In the data rows, 128 means zero.
Here are some points, each followed by its number:
  121  137  134  118  140  136  114  139  142  115  112  127  127  135  116  118  114  120  118  124  137  149  120  140 0
  132  130  113  120  142  096  119  128  130  144  167  123  117  124  098  147  139  149  134  122  126  128  107  123 1
  124  116  144  152  123  140  149  134  124  131  102  131  155  116  143  119  119  109  117  102  106  125  154  124 2
  115  114  154  131  134  112  147  132  129  135  098  141  157  114  152  121  124  108  126  102  122  160  108  127 3
  120  117  139  133  087  133  159  122  124  120  135  110  095  119  129  100  153  165  147  159  116  126  104  089 4
  140  001  034  151  000  235  140  078  129  155  217  146  101  079  058  187  170  059  122  217  187  079  027  255 5
  107  130  121  119  134  138  134  136  126  106  114  132  152  126  184  117  132  109  128  098  131  147  143  145 6
  139  147  180  132  135  103  123  153  158  112  093  159  158  135  181  142  112  059  062  084  070  155  148  155 7
  120  118  131  130  139  111  135  135  107  121  145  124  093  158  130  149  136  143  145  134  107  124  129  104 8
  142  140  119  119  126  114  139  125  120  127  132  125  112  140  134  121  132  130  144  137  120  121  144  134 9
  069  161  162  090  176  178  116  119  111  151  029  162  134  102  176  158  154  108  088  034  175  100  202  120 10
  133  131  135  121  139  117  124  131  141  120  108  120  142  122  147  106  114  117  129  119  114  123  139  116 11
  116  120  126  132  115  129  137  121  123  122  126  118  119  138  134  120  134  127  135  151  130  117  120  106 12
  195  184  085  109  160  156  163  105  114  102  133  205  131  179  125  131  104  168  164  114  176  184  139  179 13
  135  129  123  123  134  133  141  130  116  125  135  138  130  139  129  143  124  135  130  124  125  134  134  130 14
  119  123  139  115  124  131  130  118  141  148  096  144  128  120  133  101  137  095  121  113  132  111  161  129 15
  137  144  151  109  151  133  146  133  135  141  115  146  143  133  140  127  123  154  152  133  135  143  168  109 16
  162  143  087  150  136  130  075  100  128  130  121  133  079  127  159  146  114  080  144  146  160  079  113  110 17
  088  182  118  225  045  113  055  133  137  134  131  103  174  098  164  099  091  072  053  163  098  095  139  144 18
  138  147  126  115  137  126  135  130  125  124  100  137  157  131  140  120  112  108  151  124  135  118  124  145 19
  116  093  143  158  122  182  148  100  153  114  135  166  123  111  127  108  146  161  115  134  099  128  128  121 20
  101  122  146  133  073  128  053  126  131  133  101  132  149  123  147  116  136  066  114  126  111  058  083  098 21
  142  134  134  129  133  103  126  123  124  131  104  140  153  139  137  131  116  158  129  125  123  130  145  127 22
  104  052  132  075  156  135  071  137  048  211  180  132  103  145  133  146  107  193  125  119  196  075  083  144 23
  113  133  129  140  123  110  112  139  110  141  126  103  128  129  144  130  100  117  153  155  140  137  121  144 24
New points follow, each followed by the numbers of its two nearest points above by angle, nearest first.
  124  103  111  123  084  157  125  151  109  144  158  149  137  135  116  123  144  157  108  150  120  098  084  121 >> 5 23
  139  145  118  140  136  138  128  109  156  124  168  126  108  140  134  123  128  155  147  166  141  136  126  117 >> 4 13
  135  126  130  129  123  118  144  131  136  133  132  132  135  134  133  124  136  131  128  133  132  153  127  130 >> 3 13
  121  141  119  141  114  119  117  123  133  124  103  104  109  112  130  093  123  137  117  128  128  129  123  129 >> 18 4
  139  140  115  111  141  132  152  136  122  110  128  138  142  144  126  115  112  149  135  118  123  135  132  137 >> 13 14
  150  148  146  116  123  134  136  135  141  118  118  140  129  151  123  113  133  160  122  108  145  174  145  130 >> 13 16
  113  132  127  123  154  113  139  134  149  107  123  119  145  095  134  131  106  110  070  107  099  130  136  146 >> 7 11
  118  121  090  126  166  130  118  112  167  114  201  124  099  149  145  132  126  158  154  162  143  132  151  130 >> 1 8
  126  146  144  115  157  125  117  152  159  109  099  132  122  127  119  115  103  121  104  120  143  167  130  135 >> 0 7
  098  056  127  148  111  157  138  086  112  134  142  138  133  117  088  126  152  159  181  188  139  116  072  129 >> 5 4
  130  150  121  053  151  130  193  139  139  108  142  163  130  130  112  165  117  148  113  115  141  159  133  118 >> 14 13
  136  103  131  135  085  145  127  114  122  153  147  100  134  140  111  129  155  142  147  134  110  117  137  151 >> 5 4
  157  107  104  115  099  137  118  155  104  129  144  120  104  138  145  148  112  147  121  118  124  113  107  135 >> 23 5
  126  131  123  160  105  132  136  120  155  092  140  135  101  151  143  074  140  149  089  137  125  154  117  143 >> 20 4
  146  141  121  124  150  124  092  143  130  144  083  131  136  122  143  119  102  117  114  108  143  147  142  115 >> 11 10
  125  117  141  117  110  135  128  121  133  110  126  115  123  117  107  126  131  129  139  139  110  100  122  115 >> 4 12
  114  163  093  159  122  111  141  066  061  167  219  135  105  158  145  125  181  139  138  085  142  156  126  160 >> 1 14
  139  111  106  127  090  168  130  144  123  137  160  139  136  124  127  146  156  150  109  145  096  104  097  127 >> 5 20
  129  106  120  122  117  154  122  137  101  149  156  134  084  158  139  132  123  129  147  139  139  102  153  128 >> 23 8
  150  160  112  146  148  131  124  130  126  112  115  137  106  124  114  140  117  112  107  133  116  143  133  117 >> 17 0
  054  220  105  041  211  101  177  141  095  067  064  157  144  074  089  110  095  083  070  077  138  118  160  114 >> 10 0
  151  137  099  137  125  141  121  115  091  148  132  094  118  126  111  148  113  085  164  094  138  131  128  111 >> 17 24
  120  093  081  156  056  173  159  114  115  173  168  147  161  094  082  158  189  098  113  154  142  095  091  191 >> 5 20
  127  090  124  138  108  151  139  111  135  136  141  131  136  128  101  117  136  153  154  151  136  126  096  126 >> 5 4
  128  102  134  118  138  121  113  157  136  155  162  106  086  157  138  125  126  200  106  172  159  155  147  104 >> 23 8
  119  116  127  126  132  134  125  119  124  136  141  129  120  139  126  135  130  123  137  129  140  125  121  126 >> 23 5
  089  108  130  123  136  115  100  127  096  129  095  064  164  102  093  149  137  130  099  126  099  086  145  115 >> 21 18
  127  127  125  126  152  118  127  135  113  135  097  146  119  136  119  137  144  096  108  128  139  147  135  132 >> 10 7
  091  156  125  174  104  126  101  132  139  131  130  126  154  093  143  105  119  115  103  149  100  113  117  137 >> 18 21
  152  119  158  149  105  122  065  114  125  147  093  156  135  134  145  133  136  079  151  109  118  094  101  081 >> 21 17
  132  121  106  100  157  138  107  118  125  135  164  142  123  121  124  137  107  152  147  114  133  089  125  150 >> 23 1
  176  155  138  093  139  161  139  139  139  103  111  150  139  159  118  127  128  186  145  092  125  215  150  135 >> 13 16
  141  137  149  109  112  143  122  124  151  118  140  188  116  131  160  129  117  101  129  132  175  150  095  112 >> 13 17
  132  133  149  117  142  122  122  137  154  109  103  114  142  126  140  109  116  119  119  115  119  122  144  112 >> 11 7
  116  171  114  112  170  150  146  173  130  125  047  171  154  105  108  144  119  117  097  117  163  121  156  167 >> 10 19
  102  125  123  141  129  124  132  134  154  125  113  104  137  113  117  121  136  118  110  146  111  121  128  123 >> 18 11
  129  089  098  127  084  164  149  111  125  136  152  143  144  119  114  142  165  117  162  136  137  117  127  162 >> 5 20
  120  113  162  124  129  120  147  140  118  113  162  129  120  128  140  154  113  173  151  135  127  117  143  137 >> 8 14
